(in the rows, 128 means zero)
One turn sends every row of this set to another row. A few are shown first. Where does it send the rows asked after them?
z_534: [109 151 150 136 133 105 119 100 124  93 117 106 115 113 101 129 126 133
 133 158 162]
z_682: [132  80 144 136 143 128 125 118  97 121 127 109 114 141 125 142 110 138
 147 159 151]
z_380: [114 154 115 133 131 107 157 110 111 132 133  97 140 142 122 101 146 145
 132  94 147]
z_431: [100  96 138 154 134 118 148 121 141 106 128 124 113 107 139 180 146 100
 119 110 147]
z_815: [123  87 135 121 137 123 115 114 125 183 111 100 110 121 125 130 111 135
 111  89 136]
z_627: [122 156  90 155 141 158 137 124  89 128 117 130 128 115 147 121 112 125
 120 121 126]
z_10: [130 130 127 139 115 103 118  88 120 126 130 100  74 117  79 133 141 113
 154 139 146]
z_66: [125 138 183 127 115 152 135 131 137 107 126 122 143 121 117 143 141 134
 111 104 150]
z_673: [115 132  87 149 139 147 118 110  78 138 134 131 116 100 127 107 124 127
 137 124 112]
z_180: [110 103 131 145 143 114 166 102 148 107 125 117 106 123 132 164 165 133
 110 113 146]
z_175: [109 155 145 137 109 112 109 115 116 152 117 122 141  84 109 117 138 124
 128 121 103]
z_44: [156  95 144 162 114 146 114 128 111 140 128 112 115 151 144 152 141 140
 123 140 120]
z_736: [146 156 126 161  99 118 109 122 142 129 122 122  91 111 110 157 157 115
 139 152 130]
z_578: [150 137 143 152  89 132 152 122 109 156 115 125 119 108 130 177 167 130
 128 114 138]
z_332: [133  95 124 130 138 125 117 121 130 146  75 136 139  92 135 135 114 150
 109 125 126]
z_187: [119 152 147 122 131 131 130 126 144 168 135 119 112 118 116 108 116  81
 148 112 136]
z_987: [143 147 123 164 117 123 142 144 127  98 102 142 147 105 130 119 132 105
 145  98 130]
z_924: [ 98 113 154 106 139 125 146  99 115 135 150 119 128 109 108 126 144 143
 145 140 177]
z_299: [145  95 126 119 104 124 137 109 114 132 126 146 101  93  91 159 143 113
 169 126 156]
z_188: [102  89 108 121 130 112 133 112 152 106 135 132 116 124 113 167 161 144
 113 117 137]
z_525: [ 92  95 116 131 119 106 131 123 134 125 146 125 115 114 126 189 150 118
 119 119 146]
z_306: [144 152 114 109 108 103 143 106 110 141  82 105 124 117  92 132 114 129
 134  96 122]
z_786: [138 139  87 151 131 161 125 127  93 140 133 129 102 130 126 121 114  98
 136  98 118]
z_436: [139 162 110 121 140 118 159 119 133 139  93 146 127 105 125 120 118 111
 152 148 151]
z_465: [122  92 133 137 150 135 113 129 142 164 107 148 129  85 146 133 118 123
 122 136 134]
z_159: [120 132  98 136 140 152 127 116  82 115 120 113 119 130 114 107  98 125
 125  94 126]
z_490: [159  73 133 155 121 131 119 115  95 127 117 115 101 133 122 146 136 136
 150 150 125]
z_879: [121 122 100 127 122 109 111 134 123 109 136 148 145  96 103 105 132 121
 163 110 130]
z_400: [130 173 150 143 114 125 121 132 140 112 123  95 110 143 114 157 129 116
 117 131 153]
z_902: [124 144  96 157 115 102 147 129  98 165 142 110 123 121 131 134 137 104
 157 100 147]
z_114: [142 103 122 122 148 128 144 119 134 174  95 112 106 132 140 145 105 121
 119 103 153]
z_658: [133 102 156 141 136 148 111 143 115 120 131 115 133 158 142 146 122 144
 127 154 140]

z_159 turns into z_627
z_682 turns into z_658
Now find these:
z_987 turns into z_902
z_66 turns into z_578
z_10 turns into z_534
z_436 turns into z_187
z_332 turns into z_114
z_431 turns into z_525

One turn sends every row of this set to another row. A few are shown first. Where does it send the rows asked after them?
z_537: [158 142 106 163 143 151 117 114 152 127 153 112 117 155 140 141 114 118
 134 159 138 144 112 135 114 102  84 120 104 105 106 121 159 138 139 115
 104 154 117 120 127 147 143]
z_92: [138 104 116 114 114 126 133 151 138 134 114 134 118 165 131  92 123 120
 117 107  91 135 114 127 141 123 150 155 125 159 109 100 115 120  97 122
 150 140 123 139 108 158 111]
z_249: [143 115 162 127 126 170 101 169  88 131 121 142 100 166 120 144 144 121
 151 157  99 129 113 103 148 153 137 168  92 155 123 143 136 166  99 142
 147 118 121 128 140 119 106]
z_717: [142 115 124 130 134 155  88 149 128 134 141 136 110 134 133 145 145 138
 133 173 100 135  86 126 150 149 117 184  97 125 114 133 139 146  71 138
 135  98 125 128 117 146 112]
z_150: [144 128 137 146 133 167 100 128  82 128  96 109 125 180 118 156 133 128
 136 116 107 146 111 103 122 147 131 130 104 125 120 166 128 149  88 148
 134 122  93 138 124 135 120]
z_142: [161 183 119 133 141 181 132 166  98 118 114 130 124 152  98 160 133 126
 153 127 136 139 157 106 154  87 130 109 105 124 133 109 152 124 138 113
 150 100 118 107 132 107 114]
z_518: [161 144 115 122 114 141 134 161 162  97 131 129 110 137 127 146 106 117
 138 132 142 118 127 173 138 137 109 144 116 118 125  91 179 114 108 106
 127 149 118 126 116 126 157]
z_438: [146 136 132 112 134 167 123 158 121 111 121 137 104 140 127 166 123 132
 173 163 142 127 151 119 160 105 151 153 107 140 113  70 184 124 134 119
 125 106 147 120 126 121 165]
z_205: [147 137 107 118 132 151 126 140 158 125 117 131 122 114 109 145 104 109
 161 153 138 135 136 169 138 123 137 124 101 112 133  88 184 117 118 108
 118 153 116 115 138 157 150]
z_183: [118 114 138 152 136 156 113 136 123 149 133 126 146 109 129 121 129 150
 128 132 106 142  87  92 139 129 139 166 158 146 113 129 115 126  76 127
 132 142 131 136 147 128 107]
z_690: [111 117 135 136 130 171 100 150 129 132 172 108 138 161 135 170 126 130
 120 158 137 120 121 101 124 103  95 143  96 120 102 142 188 117 131 122
 126 150 169 123 131 121 148]
z_767: [147 117 180 115 140 139 134 157 126 115 156 121 136 152 133 117 144 112
 139 117 131 107 117  89 157  95 174 132 123 156 122 109 141 136 134 166
 149 109 134 128 128 147 125]
z_253: [146 138 116  93 131 132 124 152 136 127 141 139 138 142 119 106 133 109
 136 117 112 107 124 124 152  91 192 113 126 147 131 118 150 114 115 148
 155 112 120 126 126 171 121]
z_590: [130 105 142 119 129 156 125 150  95 116 107 114 161 129 112 133 101 145
 114 121 121 152 100  95 147 132 124 136 157 149 112 122 105 142 101 143
 164 141 129 137 127 147  99]
z_439: [142 108 176 124 141 140 126 138 128 144 106 137 118 137 115 104 154 108
 124 109  96 127 128 115 147 110 150 158 121 165 131  97 118 148  92 127
 138 128 138 146 139 135 114]
z_473: [144 156 107 149 138 139 120 145 155 132 153 114 125 167 113 151 136 120
 131 156 132 137 114 138 108 131  86 118 120  89 104 124 171 102 130 106
 117 147 112 138 130 125 116]
z_631: [107 104 119 123 134 161 104 160 131 123 161 113 129 148 147 175 118 121
 126 155 116 122 132 120 122 105  95 137  94 123  95 137 173 124 125 127
 145 149 164 127 128 121 173]
z_732: [157 148 138 157 130 187 124 148  96 119 121 114 107 162 137 154 109 143
 165 125 139 152 145 104 151  76 143 110  98 128 130 103 147 139 162 106
 130 107 118 107 131 108 121]
z_568: [110 114 128 132 133 176 108 164 115 147 137 103 134 132 121 164 104 124
 145 127 117 139 136 139 125  98 131  96  82  99 140 149 163 113 138  93
 157 153 133 112 160 113 113]
z_2: [127 107 125 116 143 171 120 173 123 101 120 124 112 135 140 174 121 135
 181 156 130 130 150 117 151 113 152 141 104 138 109  80 165 118 137 131
 141 109 151 115 125 115 170]
z_83: [127 125  99 140 141 142 114 133 120 148 125 133 120 147 126 100 146 147
 123 137  78 126  99 114 119 129 152 151 162 135 101 124 128 112  97 106
 147 130 127 137 120 150 105]
z_37: [150 127 191 139 149 145 117 137 112 128 148 107 142 147 126 124 138 119
 138 130 131 120 101 103 134 109 161  99 153 130 132 138 131 147 148 143
 144 119 116 139 156 146  94]
z_691: [147 132 116 146 142 160 112 136 128 131 104 128  97 160 136 139 143 117
 149 122 100 150 128 120 144 143 142 150 116 111 105 134 135 149  74 130
 131 104  77 123  95 172 118]
z_192: [126 144 142 149 118 193 130 189 103  99 145  96 155 147 104 158 113 136
 141 103 143 118 131 110 150 115 119 126  94 128 139 130 158 111 130 128
 152 141 137  91 123 115 125]
z_361: [127 119 150 106 124 134 111 148 123 122 149 118 159 137 125 142 105 131
 121 139 134 121  93 115 123 131 159  98 172 120 119 149 158 121 120 144
 156 140 120 154 154 143 106]
z_645: [148 126 132 115 117 125 116 132 142 121 168 134 135 130 162 129 104 139
 119 139 137 115  79 101 131 110 154 142 165 141 104 136 154 128  97 146
 137 129 129 149 143 122 138]
z_218: [161 131 101 165 154 147 123 111 143 131 148 107 113 137 153 151 113 105
 153 148 130 147 125 127 118  94  91 131  97 112 104 112 137 150 136 115
 117 146 124 121 136 141 164]
z_157: [140 109 122 116 129 143 117 125  99 139 129 104 138 138 105 152 106 138
 130 116 125 132  87 120 132 160 130 171  82 106 121 145 145 135  63 131
 154 138 118 128 135 146 106]
z_122: [122 145 150 168 128 167 102 161 126 142 175  89 154 163 132 164 140 119
 145 146 147 119 115 106 137 126  94 154 112 117 126 139 155 106 131 110
 115 145 151 119 140 120 124]
z_719: [169 154 106 129 129 125 111 116 142 139 155 145 122 131 152  99 124 124
 134 136 115 113  97 125 137  88 173 126 149 136 129 134 137 129 107 125
 135 114 114 132 141 147 124]
z_618: [171 172 135 125 125 153 116 149 129 128 118 138 108 140 135 162 129 107
 166 142 146 118 156 132 171 102 128 164 120 142 140  85 160 134 113  97
 120 108 137 123 135 114 155]
z_316: [145 113 139 111 131 154 141 157 104 138 116 129  98 147 111 137 118 111
 155 107 118 133 129 116 156 159 165 174  89 123 116 123 153 149  79 120
 164 139 101 111 128 154  99]
z_909: [144 126  92 125 153 152 124 145 144 126 120 123 123 101 105 151 114 108
 176 155 123 141 144 162 131 119 142 112  91 108 134  90 161 123 127 106
 143 143 122 113 152 148 142]
z_999: [144 122 142 163 148 179 121 145 105 130 127  97 104 157 160 162 109 138
 175 122 135 152 139 102 142  82 136 118  97 116 120 113 127 136 157 101
 132 116 122 110 139  98 134]
z_240: [142 119 164 118 156 154 118 129  85 126  91 125 133 141  96 126 151 126
 119 128  97 125 127 106 134 118 137 125 152 145 120 119 118 155 113 126
 163 119 137 146 130 149 100]
z_366: [111 128 140 137 115 192 108 168 109 132 139  99 151 141 110 164 100 131
 142 114 134 135 138 123 137  99 141 103  84 114 146 141 176 108 133 103
 144 150 138 104 151 119 109]

z_150 turns into z_157
z_438 turns into z_732
z_767 turns into z_37
Now find these:
z_192 turns into z_122
z_92 turns into z_439
z_218 turns into z_909

One turn sends every row of this set to another row. A few are shown first. Where does it send the rows asked after them?
z_195: [135 140 138 141 122 114 117 132 149  83 144 147 157 146]
z_419: [160  99 139 133 140 125 138 133 140  85 138 138 128 155]
z_592: [137 112 178 137  97 103 135 131 140 129 146 157  89 146]
z_589: [147 130 140 139 123 170 146 127 162 126 133 154 139 129]
z_551: [146 148 131 153 109  92 129 129 122 152 134 130  83 145]
z_606: [155 127 120 121 145 118 164 115 151  99 135 138 140  93]
z_442: [136 137 111 149 118 146 119 149 162  97 144 161 143 107]
z_420: [158 127 119 124 131 103 139 145 107 100 153 155  75  92]
z_429: [132 187 152 125 108 139 144 121 134 123 147 130 100 107]
z_792: [155 133 130 132  97 114 133 131 127 147 136 194 122  99]
z_983: [171 158 130 134 116 133 103 146 135  93 129 142  85 144]
z_638: [152 121 124 144 123 155 120 136 134 103 125 160  68 133]
z_514: [127 137 137 115 109 113 145 106 120  80 140 103 107 120]
z_935: [130 128 148 134 111 112 156  94 138 144 125 179 114 105]
z_715: [137 153 116 145  94 108 137 132 114 156 143 123  92 116]
z_474: [145 124 127 144 134  92 133 128 172  93 133 168 142 105]
z_574: [143 135 149 113  84  84 139 119 151  97 141 114 122 107]
z_364: [147 136 114 147 106  87 138 135 130 140 139 116  72 114]

z_592 turns into z_429
z_792 turns into z_574
z_638 turns into z_935
Now find these:
z_589 turns into z_606
z_442 turns into z_474
z_364 turns into z_551

One turn sends every row of this set to another row. A few are shown first. Where does it send the rows asked after them?
z_13: [123 126 148 174 121 131  94 133 138 155 142 120 137 128 107 134 138 138
 139 115 132 110 112]
z_145: [151 130  94 139 112 133 100 139 111 150 114 116 110 124 142 117 131 135
 151 154  91 150 123]
z_559: [146 103 153 155 136 140 115 152 134 110 101 127 101 141 118 132 159 133
 151 125 125 134 150]
z_71: [104 147 121 156 169 125 152 130 156 128 109 120 125  98 127 111 140 113
 148 111 128 123 129]
z_918: [ 97 148 116 109 162 127 128 101 132 119 154 101 113 112 141 170 134 139
  96 137 127 127 113]
z_186: [127 116 148 126  94 150  99 154 137 121 155 133 112 132 144 150 129 104
  97 152 139 145 119]
z_810: [132 145 125 125 150 139 132 117  86 141 101 134 147  85 152 101 134 129
 110 138 118 146 128]
z_169: [109  94 128 122 181 141 139 136 134 167 158 112 110 116 114 139 133 127
 129 103 112 110 109]
z_838: [150 142 116 125 144 122 125 134 151 144 127 163  94 115 141 134 124 139
 126 131  60 136 132]
z_355: [127 108  99 110 149 137 109  95 125 152 125 136 119 143 159 142 113  98
 107 112 125 107 137]
z_850: [123 122 115  96 133 158 133 157 145  98 137 135 141 129 141 166 167 129
 139 153 121 130 114]
z_707: [122 120 127 141 133 118 122 143 123 114 127 126 161 111  89 163 155 123
 103 156 119 106 125]
z_230: [147 159 145 123 120 138 163 106 136 132 145 128  75 144 135 123 120 108
 132 133 120 141 111]
z_961: [122 140 118 116 128 125 140 148  92 101 149 125 105 116 128  98 120 113
 134  86 135 129 127]
z_191: [129 102 106 127 115 152  95 108 136 139 120 141  88  89 122 142  99 129
  93 143 106 116 142]
z_852: [117 128 132 122 116 155 170 128 122 111 139 127 121 112 148 164 105 150
 130 124  84 131  96]
z_28: [134 111 155 131 115 112 145 145 112 108 113 129  78 109 112 148 134 105
  91 122 137 141 141]
z_979: [105  86 103 102 149 119 122 120 113 127  98 154 128 116 123 105 142 110
 126 162 114 132 123]

z_810 turns into z_355
z_28 turns into z_13
z_71 turns into z_918
Now find these:
z_979 turns into z_191
z_852 turns into z_961
z_559 turns into z_707

One turn sends every row of this set to another row. A few are shown first. Where does it send the rows asked after them?
z_926: [110 152 106 157 104 138 115  88 143 104  61 167 136 147 147 132 174  99
 128 112 186 135  80  91 111 104 124 143 134 145  99  76 152 162]
z_19: [172 124 128 134 114  88  98  57 172 163  97 184 134 176 154 107 127 111
 155 110 191  79 128 100 129 134 117 136 167 121  93 108 131 130]
z_547: [140 109 119 136 125 100  88  82 165 170  92 163  83 170 147 134 157  81
 150 147 163  95 130  81 123 150 101 147 156 104 118 133 120 129]
z_544: [135 107 129 146 108 108  97  70 173 164  94 183  81 173 154 135 152  86
 149 134 178  92 135  84 118 135  88 156 164 105 110 131 130 123]
z_721: [140  98 129 142 116 100 101  73 156 175  88 159  90 169 145 140 159  88
 148 141 165  95 129  87 118 143  88 159 168 114 126 124 121 117]
z_42: [129 126  94 133 106 150 119 146 147 108  52 145 150 157 135 134 146  97
 158  96 172 121  96 107 160  98 122 119 171 130 107  75 145 150]
z_742: [133 129 107 167  77  88 119 155 140 153 110 130 128 128 126 132 153  93
 134 112 154 127  85 102 103 114 139 133 168 112  88  71 129 169]
z_942: [104 145 110 164 106 135 112  91 158 101  64 159 141 145 142 135 185  91
 133 115 192 135  78  91 116 107 109 135 138 148  90  82 147 165]
z_807: [174 115 122 142 113  92  87  60 169 171  92 180 134 173 159 115 130 113
 145 101 190  79 120 119 128 123 116 145 165 124  93 109 129 128]
z_806: [150 148 143 137  88 101  88 144 162 178  85 171 118 162 144 130 162  99
 163 148 177  89 144  81  97 126  85 155 182 129  71  59 118 142]
z_710: [ 99 152 130 133  98  88 129 156 153 152  68 154 146 138 153 140 126 108
 154 124 187  99  64  91 114  95 108 140 160  99  77  69 144 161]
z_328: [133 133 105 150 111 123  94  77 148 120  81 172  94 143 133 122 148  95
 163  86 185 135 135  89 157 112 110 128 173 136 140 102 129 108]
z_878: [105 150 115 172 106 139 116  97 146 106  67 166 131 145 143 136 184 100
 136 112 188 142  81  92 119  97 116 144 139 134 108  79 153 165]
z_38: [ 95 157 117 139 103  82 127 152 149 148  79 151 151 147 152 129 135  95
 165 128 193 104  75  86 124  94 121 153 163 104  61  72 149 161]
z_500: [126 154  94 137 100 150 118 144 150 107  40 141 148 149 137 138 152  88
 158 100 169 133  90 110 142  96 107 124 168 119  99  90 134 148]
z_963: [138 113 134 123  94  71 127 126 173 171 110 171 133 149 146 114 177  99
 146 160 156  77 117  79 108 141 118 145 183  99  69  93 139 134]
z_206: [124 133 117 158 122 121 102  87 145 121  78 181 106 148 128 134 143  89
 148  84 193 125 146  86 156 110 112 130 170 139 145 111 123 120]
z_480: [138 135  92 153 130 125 156 101 139 150  55 168 118 172 133 118 168  99
 133  93 207 132 130 109 145 154  99 129 151 101 105 104 118 124]
z_730: [137 138  95 142 123 133 152  97 140 147  56 170 116 183 136 112 151  94
 133  94 200 131 137 100 141 155  95 123 146 105 103 100 122 127]
z_583: [129 112 140 117  97  66 127 116 166 167 110 185 141 137 141 120 164  99
 152 169 162  92 108  86 109 138 130 148 161 112  71  89 129 127]
z_234: [129 123 112 168  68  86 108 154 152 148 110 132 141 134 118 141 150  96
 144 111 148 127  84 100 109 109 127 125 171 113  84  69 134 163]
z_570: [136 132 117 153 115 119 100  89 147 116  80 186 107 140 139 140 152 100
 154  80 188 131 135 100 165 128  96 131 162 135 144 108 125 117]
z_282: [133 134  91 141 102 145 110 142 142 112  44 151 149 146 131 136 143  95
 153 102 181 130  89  96 167 103 116 108 171 127  89  93 133 152]
z_764: [109 148 122 133 104  92 131 152 158 150  74 164 155 130 148 145 143 105
 163 115 187  94  69  92 122  88 109 163 167 101  61  74 147 164]
z_900: [174 108 128 141 116  81  90  64 175 164  97 182 134 177 151 108 129 104
 152  98 185  82 129 111 126 126 109 127 162 121  94 102 129 139]
z_923: [113 153 123 136 102  77 130 143 158 148  86 154 154 126 149 139 145 101
 163 115 183 103  69  78 110  85 122 142 172 103  63  67 145 159]
z_217: [136 127 101 159 107 120 109  79 143 111  67 187 104 149 121 124 151  99
 154  85 179 128 136 106 160 120 114 128 168 126 138 103 124 113]
z_338: [133 134  90 152 121 136 159  87 134 149  58 163 114 180 143 123 162  96
 130  96 196 129 137  99 143 148 108 126 146 102 107 111 127 126]
z_58: [127 140  89 133 101 151 115 146 138 115  48 139 148 143 133 127 148 105
 151  93 169 120 102 104 155  89 106 125 177 128 101  94 139 143]
z_196: [131 125 111 167  71  79 113 147 146 151 109 125 123 132 124 130 144  85
 136 104 153 128  87  94 115 113 126 131 167 113  76  67 135 165]
z_793: [133 110 129 142 110  98  96  74 171 163  87 169  87 170 154 135 157  67
 148 148 173 111 131  85 120 146  94 150 170 107 111 131 124 116]
z_47: [123 111 136 129  97  61 127 114 178 170  97 182 138 139 138 122 173  96
 149 159 160  81  99  89 114 152 126 144 180  97  68  87 132 139]
z_448: [118 115 148 126 102  78 128 116 180 178 104 168 128 141 140 112 166 107
 150 160 157  87 110  84 107 138 141 154 174 112  69  87 134 131]
z_110: [154 140 144 135  96  82  90 147 168 172  85 168 124 164 146 141 154 101
 169 149 178  96 144  83  93 120  81 150 178 117  68  68 119 147]
z_146: [148 137 140 143  97  94  90 148 168 175  89 175 123 158 147 141 168  97
 167 147 180  92 141  87  83 118  83 146 177 126  79  67 114 153]

z_570 turns into z_448
z_764 turns into z_328
Now find these:
z_480 turns into z_806
z_544 turns into z_923
z_206 turns into z_583
z_19 turns into z_234
z_730 turns into z_146

